The rows of M fall into several groups, and each row is roughly a mix of its group's hidden directions.
M (112 x 10):
[[ 13 -20 -22  19  -5  -7  -1  -8  17  -9]
 [  2   7  11   2  -6  -5 -33 -24   1  -6]
 [ 17   5 -24  16 -19   4  -9  -6   7 -16]
 [ 22   2 -27  17   9  -5  12  -4 -13  -3]
 [ 21   4 -11  31 -13   0   1  -3 -14  -1]
 [ 23   6   6 -22   7 -22   2  -8   2  14]
 [ -9   4  -1   0   0  20  31  -5  -6 -20]
 [  1  29   1  -5 -11  -5  -2   5   1  30]
 [-10  -7   4  -6  -3  38   5  12  -4  -9]
 [ 11  -5   6  -7   4 -13 -25   2  15  25]
 [-15  14  12  -9  24  19  -1   8  -5  17]
 [-12  13  15 -14  24 -16  14  -2 -13  -2]
 [  1  21   3  13 -10 -28  13  -5  -3  14]
 [-16  -7 -13  16  -7 -32   6   4  -9   3]
 [-10  14  19 -14  26  12   5   1  -4  14]
 [  4  18   4   6   3 -33  19   7   2   5]
 [-24   0  23   4 -12  18  -9   8  13  -2]
 [-17 -29  -9 -18  -9  -9 -14  -1   1   2]
 [-20  -7  28 -13 -10   2 -12   5  14   9]
 [  8   8  27 -14 -12   2 -10  -1  23  10]
 [ -9  21  -7   5 -12 -10 -15 -25 -15  -3]
 [ 17  -6  13   4  -3 -22 -10  23  -4 -17]
 [  6   9  14  -6  16 -10 -30   3 -17   3]
 [-15  -8  32   2  -5  -3  -6   4  18  13]
 [ -1   3   4  -6  -1  30  21  -4  -4 -21]
 [-11  -3   0 -18  31  21  -4  -4  -5   4]
 [  4  13  -2  -1  26 -19  20  -7 -12  -9]
 [ 13   5 -12  25 -13 -21 -15   5  11   0]
 [ -4 -14 -21   2  -9   7  23  19  -6 -15]
 [ 13  19  -5  -2   5  21  18 -16  16  -6]
 [-22  -6  -5 -14  -5  -5  18  23  17   3]
 [  7 -26  23  12   8  10   5  -4  11  14]
 [ 14 -15  13  -7  -6  19 -22   9  19   4]
 [  6 -28  -1  -1 -10  28  -2  13   8  -2]
 [ 15 -10   6 -13   5   8   0  29  21   0]
 [ 18  15   8 -18   5  19   1  23  -7   0]
 [  6  14  15  -9  14  -7  21 -18 -10 -16]
 [ 11   8  13  -1   3 -10  14  19  15  26]
 [ 27   4 -14  16  11 -11  13  -2 -13  12]
 [ 21  -6 -21  15 -13  -4   3 -19 -13  -6]
 [-20 -25  10 -16 -11  -7 -15   1  11   7]
 [-15  -8  -9 -24  -5 -12  12  18  19  -2]
 [ 11  11  11 -11   4  23  12  23 -15   1]
 [-14  13  -9 -27   0  11  -4  -1 -11 -22]
 [ 16  18  15 -12  19 -10   4 -19   8   7]
 [-20  15  -7   7  17  -1  -3   8   1  28]
 [-23  -5  18 -18  -9   3 -12  -1  19 -11]
 [-18   9   5  25  -5  -4   3  22  13  12]
 [  4  -3   7  -5  -7  17  20  -7  -9 -31]
 [ 14 -12  24   6   1  -6 -23  -9  17  -5]
 [ -5  24  -1   6  18 -22  14 -14 -10  -1]
 [  2 -22  -6  -4  -8  30   6  18   5   4]
 [  3 -22  17 -15  -1 -19  -1   1  13  20]
 [  2  -8 -17  -1 -25  19  11  22   0   3]
 [  8  23  -8 -14  -4  19  -2   6 -25   4]
 [  8 -25 -16 -13 -18  -5 -17  -2   6  10]
 [ -9  -8  -6  31 -13  -1  22   5 -10   1]
 [-25   7  24  15  13   8  -6   1   4  12]
 [  5  27  -2   7  16 -21   5 -16  -9  -5]
 [-12 -15  -7 -31  -2  -4  19  10   6  -7]
 [ 24   1  15  13  -2  -8   2   2   5  29]
 [ 31   5 -17  12 -15  15  -6   0   4   4]
 [ -5   0   4   4  17 -19  -9 -22  -8 -24]
 [ -5  26   6 -10  18 -15 -15 -17  -4   3]
 [ 13  14  19 -13  14 -18   9  -1  -7  19]
 [-20  13 -17  -9  17   5   6 -12 -22  -3]
 [ 17  20   6   0  11   0 -22  -7 -17 -16]
 [-34 -12  16  13   2   3   0   5  10  -8]
 [ -8  17  14 -11  18  16 -18 -11   8  13]
 [-10   5  -2 -16  15  17 -25 -17  -8  -6]
 [-22  -7  -8 -25   2 -11   2   1  24   3]
 [-13 -26   5  -6  -7 -15   2  12  10  23]
 [-16 -16 -16  14  -8  -6  12 -27   0   2]
 [ 15  -9  14 -10  10   6   2  24  22  10]
 [  1  -6   9 -10  -5  20  29  -7   0 -21]
 [ -7 -12 -12 -11  16   7  -7  -2  -7 -33]
 [-20  -1   7 -21  16 -15   6   2 -22   6]
 [-10  -6   5  -5  -3  36   8  10  -7 -13]
 [ -1  -1  -2  25 -28 -13   4 -16  -8   0]
 [ -4  -1 -17  23 -15 -22  -3   6  18   4]
 [  1 -22  -5  21 -21  -3   5  -7  -4 -21]
 [-34 -19   9  -5  -5   3  -9   9  -7   7]
 [ 26   7   1  25  -6 -11 -18   2  -7  -6]
 [ 19  10 -13  20   6   0  11  -9  15 -21]
 [ 17 -15 -28  -5  -7  -5  -6   1 -17  14]
 [ 20   1   2  -9  -7  30   3  -8  11 -17]
 [-18   9  36  -9   3   0  -1   4   9   7]
 [ 11 -19  18  -6  19   8   4  15  18   6]
 [-16 -11   8  -5   9 -20 -19 -20  14  -3]
 [ -6   6  18 -15  15  27  15   0  -7  -7]
 [ 26  16  -8  18  -7  18   2   1 -16   4]
 [  4  -9  -9   2 -13  30 -21  14   4  -3]
 [  2 -11  -8 -28   5 -14 -14 -20  10  -8]
 [-24  -5 -15   7  -4  -9  -1 -22  19  11]
 [ 12  10   9  16  -4  14  12  27 -16   0]
 [  4 -13  20   7 -13  -4  -9  -1  30  11]
 [  7  -7   4   2 -17   6 -13  -5  34 -10]
 [ -3  -8 -12  12  -8 -30 -18   6   1  15]
 [  8 -15   1  24 -24 -11  19   6   3  -1]
 [-14   8   0  -1   6  10 -20 -30 -15   3]
 [ 22  -8   2  14  -7 -24 -14   4  -7 -17]
 [ 17   9  -1  -2  -1  -8  24 -24  12 -13]
 [ 12   9  18   8 -10 -20 -23 -13  10  -1]
 [  2   8  -8   9   3  25   5 -28 -13  11]
 [ 19  -9 -11 -21  -1 -17 -15 -15   3 -13]
 [ -8  16  -9  14   9  -6 -25   9 -23  -2]
 [ -3  11  28  -7  17  20  -4  10 -10   4]
 [ -1   5  23  28   9   9  -9  -9 -16   3]
 [  9  -6  26 -25  10  16   4  -3   9   6]
 [ 13  10 -17  13 -13  20  19   9 -11   6]
 [ -7   8  14  13   9  -9  12 -20  -7  26]
 [-37  -3  17  -6   0   8  -4   5   3 -12]]

Each list below has three rows that fit no group; the rest each fit one group, if only roughly. Name those rows in the order they come.
  * J_593: [  3 -11  10 -11  -1  32 -14   0   7  19]
  * J_381: [ 21   7 -28  -9 -13  13  14   4  -4   1]
  * J_125: [ 14   3   3 -10   7  -5  19 -20  26  11]
  * J_601: [  3   6  -4  19 -25 -16  22   6  -2  12]
  * J_735: [ 11   8  22 -28  -4  -8  -8  -3  11  14]
  * J_895: [  7  27   1   2 -17 -28  -8   0   4   0]
  * J_842: [ 14 -29   8  14 -15   5   6  11  14  -6]
  * J_622: [12 20 22  9  7 -5 24 -9 -6 -8]
  * J_934: [ -4  -5 -10  16 -15 -16   0 -14 -11 -27]
  * J_493: [  7   3 -20  19 -12 -13 -24   4  10  10]
  * J_635: [-10   5  24  -7 -18  19 -15   9  12   7]
  * J_6: [  3 -23  13   5   2   9   3  24  23  -2]
  * J_738: [ 15   7  16  -5  10 -25   4 -15 -14 -13]
  * J_566: [  4   3  -5  27  -2  13 -18 -12  15  16]
  * J_367: [ 0 17 -5  2 -3 24 17 22 -1 14]
 : J_622 J_6 J_566
  * J_409: [ -7   5 -21 -17  -8 -13  -8   3  28   5]
  * J_454: [ 14 -11 -22   1 -16   6 -11  -7  20 -16]
  * J_293: [-10   3  13  -2   8 -24   3  -2 -28 -14]
  * J_418: [ -3 -19  -9   5   2 -27 -24  -1  12   3]
  * J_749: [  0  22  13 -11  15   0  16  19 -17  -4]
  * J_268: [ -8  -6 -27   3 -12 -19  -4  -4  24   2]
  * J_77: [  8 -20  10  -6  -7 -23 -24   3   7  11]
  * J_113: [13 -7 15 21 -8 -6 -2  0 29 11]
  * J_920: [-14   7 -21   7 -15  14   7 -10 -22  12]
  * J_583: [ -3   3  16 -20  12  26  -5   4 -11  18]
  * J_532: [-10  23   4  -3  22   5  24 -10   3   9]
  * J_85: [ 14  -2  14  -7  15 -18  -4  20  18 -14]
  * J_343: [-22   0  -7   6  -1  31   9  15 -10  -4]
  * J_607: [ -3   2 -23 -14 -10  15  26  10   5   8]
 : J_418 J_749 J_583
  * J_471: [ -9  22  -6  15  -8 -28   1 -13   4   9]
  * J_262: [ -8  -6 -19   6  -2 -15  20   9 -12 -24]
  * J_102: [ -4 -22  15  20  -2 -16   0   1  20  13]
  * J_449: [-15   4  -9   4  -2  28  27   2  -2 -10]
  * J_805: [ -3  20  26 -18 -12  15 -10   6   8   1]
  * J_122: [  3  -7   1 -23  -2   2  23  25 -10  -9]
  * J_26: [-25 -11  10  -9  15  -1  -1 -26   8   6]
  * J_5: [  0  15  -5   4  14 -27  15 -14   9  15]
  * J_25: [  5  26  12  11   1 -11  15 -21   8  -9]
  * J_896: [-27 -21  12 -11   4  -7  17   5  -6 -10]
  * J_670: [ 23  22 -16  -7   6   0  11  -9   1 -20]
  * J_927: [  1   1  22  19  -3 -20  -2   9 -24  -8]
 : J_471 J_25 J_927
  * J_656: [ -2   2  15 -15  13 -14  25 -13  11  13]
  * J_252: [ -3 -21  -6  -2 -18 -12  27  -6   4 -14]
  * J_872: [  6  -5  17 -33  11  -4  -6  13  -2 -13]
  * J_361: [-30  -1   0  12 -23   2 -14   7   4   8]
  * J_839: [ 14   3  16  -9  11  -5 -33  -9   0  -7]
  * J_309: [ 7  2 12 -3  2 11  9 12 12 35]
  * J_989: [  9  14  -9   1 -16  19  22   3   2  22]
  * J_108: [-20  -3 -18  15  -7   3  29   2   7   5]
  * J_459: [-6 11  5 39 -4  6  3 -3 -7 11]
  * J_507: [  0   4   7 -18  28  14   4   8   4  21]
  * J_267: [ 17   0 -12   0  -6  11 -19   2  26  17]
  * J_429: [ -7   0  11 -24  15  -7 -23 -16  12  -2]
  * J_641: [  7 -16   3  14 -31  16  -9  -4   7   8]
  * J_943: [ -8   9   1 -25  12  29   4 -10  -1   8]
  * J_201: [ -1  -9   0 -27  10 -14 -12   1   4 -25]
 : J_361 J_989 J_201
  * J_800: [-26   9 -16  11   7  19   8  13  -2  11]
  * J_341: [-26 -14  -8  26   9   2   8   4 -10  -7]
  * J_956: [ -4   4  -2   7  17 -19  33   9  -2   1]
  * J_769: [-24  -2   9  16  13   5 -27   6  -5   5]
  * J_16: [ -8 -13  11  11  16   6   0 -32  -8  10]
  * J_930: [  8 -10  -5  -9  18 -31  13  -8 -10   9]
  * J_141: [ -5  23  19   3  -3  22  -4   2  14 -19]
  * J_67: [-21  -9 -24 -12  -5  -3  11  -9  21   4]
  * J_816: [  1  -3   5  26   9  15 -17 -16 -19   2]
  * J_883: [ 9 -9  8 -5 12 -1 -6 22 27 15]
  * J_787: [-17  23 -14   2  -3  -8   8 -13 -19  14]
  * J_779: [  3  24 -18  19   7  -2 -16  -3 -15 -11]
  * J_395: [-14  15 -15  -4  -7  18   5  -8 -14  25]
  * J_219: [ 1  0 -3 -8  0 19 17 23  6 26]
 : J_769 J_816 J_883
  * J_158: [ -2   6 -22  14  -6  14 -18  11  15  18]
  * J_994: [-10  -3  14  -2   9 -32  -3   2 -22  -1]
  * J_663: [-18   8   6  11  -7  22   1  18 -21  11]
  * J_497: [-17  22  -8   2  -6 -28   1 -15   4   1]
  * J_254: [ -3  13 -10   0  -7   0  26  17  -4  24]
  * J_474: [  8 -12  10  11 -20  17   2   5   9  26]
  * J_212: [  4  13 -16  21  -8  22  11  -7  -8  15]
  * J_671: [  8 -18  -2  -2 -18  23 -12  12  -9 -18]
  * J_314: [ 19 -12 -20  -5 -12   3  18  -7 -19 -11]
  * J_144: [ -4  -5  26 -26  16  -1  -4  12  -4 -10]
  * J_618: [  5  -2  22  -9  12 -24  -9  -4 -22  -5]
  * J_75: [ 22  22  -4  10  25  -2  -1 -12  -7   1]
  * J_690: [ 11  25  -4   1  13 -11  16 -21  12   6]
  * J_315: [ 20   7  -9  16 -22  -1 -10  17 -13  -8]
 : J_497 J_75 J_315
  * J_638: [ 18  -5   6 -12  -1   3   2  -9  32  18]
  * J_476: [  9  -7 -11  -1 -13 -15 -22  -6  -6  27]
  * J_586: [ 16  -6   1  18  -8  -8 -24  12   5  21]
  * J_306: [-11 -18   0  -2 -14  -3  34  -2   3 -10]
  * J_301: [-25  10  11  -8  11   1 -10   6  24  14]
  * J_894: [ 13  16 -19  23 -15   1  -2  12   9  12]
  * J_432: [ 25  22  -1  16   3   6  -8   3   1 -21]
  * J_948: [ -6   5  14  35   3 -10 -16   0   0   7]
  * J_987: [ 13   0  16 -16   5  14 -13  13  21  16]
  * J_975: [-29 -10  21  15  10  -8  -5 -13   2   2]
  * J_886: [  6  -7  -7  23 -16 -14  13  22  -6 -10]
 : J_476 J_586 J_432
  * J_700: [ -1 -15  -2  -8  19  14  23  22   5   7]
  * J_94: [ -3  -2  -9  18  -4 -28 -10  -9 -10  21]
  * J_703: [ -8   1  -2  27   5 -21  14   1 -21  -6]
  * J_824: [-13  -1 -18 -14   2  19 -12  -8 -16 -20]
  * J_99: [  5  10 -18   8   2  -8  -7  -4  25  26]
  * J_584: [ 14 -19  -2  -3 -12  -7 -33   7   2   3]
  * J_681: [ 23 -25   1  -9  -5  -1  -8  20   7 -14]
  * J_241: [  6   6  13 -14  21   8   2   9  13  27]
  * J_458: [-10  17 -11 -20   1  18 -21  -8 -12  -5]
  * J_596: [-2  8 -9 -2  2 36  5  3 19 11]
  * J_261: [ 3  3 30 16 -4  4  3  7  8 24]
  * J_181: [-11  10  -3  12   7 -21  30  -4 -11   9]
  * J_84: [-2 23 32 -8  7 -1  7  6 -5 13]
 : J_94 J_703 J_681
  * J_965: [  0  -1  10  28   2  13   7 -16 -24   2]
  * J_777: [ 15 -19   0  -6  -9  10  -2  27  17 -11]
  * J_876: [ 14 -17   4  -3   8 -15  -8   2  32   1]
  * J_30: [-14  -2  -7   1  24 -15  17  -1 -24  -3]
  * J_394: [-20  -7  29  -3   2  16  -9  -5  12 -11]
  * J_648: [ -3  -3 -19   9  13  23   9   0 -10 -25]
  * J_836: [  4 -23 -16  32  -3  -3   7   4   2   5]
  * J_408: [-7 -9 20 31  7 -8  9  2 12 10]
  * J_313: [ -8  15 -20  -4   4  18   4   3 -24 -17]
  * J_649: [ -7  10 -22   5  -9 -18  22   7 -11 -14]
  * J_177: [-13  12  -7   1   8  35   0  10   5  12]
 : J_876 J_394 J_648
  * J_840: [ 12   4 -22   8  -2  11   3   7 -30  12]
  * J_784: [ -2 -20  -3   8 -22  30   2   3  -2   9]
  * J_59: [-12  -7 -20   7 -22  22   0  -7 -16   3]
  * J_441: [-20  11   9   1   6  14   5  12 -29  11]
  * J_101: [-22 -17 -16  14 -14  -9   0  17   0  13]
  * J_358: [-21 -22 -19  -6   7 -12  -4  -7  -7 -17]
  * J_890: [-25   6  16   9  21  -5  16   4 -14  -1]
  * J_483: [-22  15  10   5   2  20  25   2   4  -7]
  * J_923: [ 5 -6 19  1  9 19 -1 -3  6 32]
  * J_539: [  0  -9  15 -32  15  -7 -10  -3  -2 -13]
  * J_924: [ 30   0 -25   3  -9   9  -4   1  -9  11]
  * J_246: [ -3 -16   9 -21  -5 -15   0 -18  18 -14]
  * J_183: [  5   3  -4  27  -5  12   8  12 -21 -18]
  * J_307: [-10 -19  21  18  -8  -2  -6   9  12  19]
  * J_199: [-14 -16 -14   6   8   5  16 -10 -16 -23]
 : J_483 J_246 J_183
  * J_821: [ -8   8 -11 -20  -3  19  18  -5  18 -14]
  * J_412: [  9  16  12   0  10 -18  -9 -10 -24 -15]
  * J_204: [  0 -10  23  19  10  -7 -11 -17 -18  -9]
  * J_19: [ 29   2  -8 -19 -16   0 -13  -7  14   4]
  * J_514: [ 17   2 -32  -9  -2   1  -1  -9   0 -21]
  * J_846: [ -6 -16  13  -9   8  10  21  -7 -22 -15]
  * J_589: [-12   3   0 -14  12  24   8 -26  -5  10]
  * J_18: [10 22  7  6 10 24 20 -6 11 -6]
  * J_118: [ -2 -11   8 -18  14 -11 -10  28  -4 -15]
  * J_215: [ -9  27   5   5  -6 -15  -8 -20 -11  16]
  * J_884: [ 32   7   4  -2   8 -21   8  -8   9  13]
 : J_821 J_18 J_118
  * J_760: [ 27  -7  10 -18  -7  12 -10  21  -1   7]
  * J_716: [ 23  19  17   6   8  10 -14  14 -13  -3]
  * J_73: [ 19   3 -16  33   4   6   9  -4   7  -6]
  * J_61: [ 13  26   6  -8  -9 -20  -8  14  14   9]
  * J_689: [-28   2   5 -19  12   2  -9  -9  18   9]
  * J_469: [ -6  19  -5 -12   3   6 -22   0  23  17]
  * J_484: [-15  -6 -13  11   6   2   7  -7  16 -32]
  * J_665: [ 19   4   3  -5 -11 -14   4  29  18  -3]
  * J_28: [ -4 -26  -3  21 -15   3  -8  -3  21   3]
  * J_718: [  8   5   5  -7  13 -21   8 -14  22 -19]
  * J_20: [ 10   5  15  19   5 -19  15   7 -13  20]
  * J_732: [ -9   0 -20 -22  12  22  -3  10  -5 -15]
  * J_801: [ -7  16  -5   1  -5 -11  -6   8  10  35]
  * J_969: [  8   4   4  -8   0  19  29 -15  10 -15]
  * J_399: [  3  -2 -22 -19 -11   9  26  15   1   0]
 : J_760 J_20 J_801
  * J_960: [  0   4  -9  10  -8   7   4  -3 -19 -35]
  * J_387: [ -8  13   0   6   7 -14 -34  -9   3  12]
  * J_512: [  6 -12 -32   6   7  -8   6  -1 -24   1]
  * J_238: [ -7 -18  -6 -15   4   2  28  -1  22   0]
  * J_547: [  3 -16   2 -29  -1 -22 -10  -9  11   4]
  * J_260: [ 14   5  -4 -16   9   9 -16 -31  -6  -2]
  * J_240: [ 16 -20  26  -1   6   7 -11   2  20   1]
  * J_456: [ 14  -4  14 -19   4  18  10  -7  24  10]
  * J_33: [-13 -21 -17   9  -4   1  -4  -5  15 -26]
  * J_286: [ -8  -1  10  -8  15 -36  -6  -1   8  -7]
 : J_387 J_238 J_286
  * J_537: [ 17   9  13 -10  10  14 -30   1  -7  -4]
  * J_322: [ -7 -15  19 -23   9 -17  -5  11   4 -14]
  * J_986: [  3  -3  14   1  -8  16 -29 -21  -2   8]
  * J_869: [ 10   2  -1   8 -20 -23 -13  23 -12   0]
  * J_427: [  5  -5 -16   6 -12  -5  26  25   1 -10]
  * J_71: [  8  -6  22 -12   0  11 -12   6 -22 -19]
  * J_135: [  7  15 -19 -16  -2   8   2 -10   3 -29]
  * J_194: [ 11   2 -17  20  19 -10   5 -22  -9   8]
  * J_250: [ -5 -16  -1  13 -11  20  25   5  -6  18]
  * J_423: [ -6   5   8  -5  27  -2  23 -12 -18  -7]
  * J_172: [-22   9  13   9  20  -4  15   7 -20   3]
  * J_536: [-26 -11  -2   6  -6  -2  32   5   2   5]
  * J_214: [-10  11 -18   9 -12 -18   4 -12 -17 -19]
  * J_121: [  7  11   7   7 -23   6 -17 -15   2  24]
  * J_133: [ 13 -12  25 -15   1 -19  -8  -5 -13 -11]
 : J_869 J_194 J_423
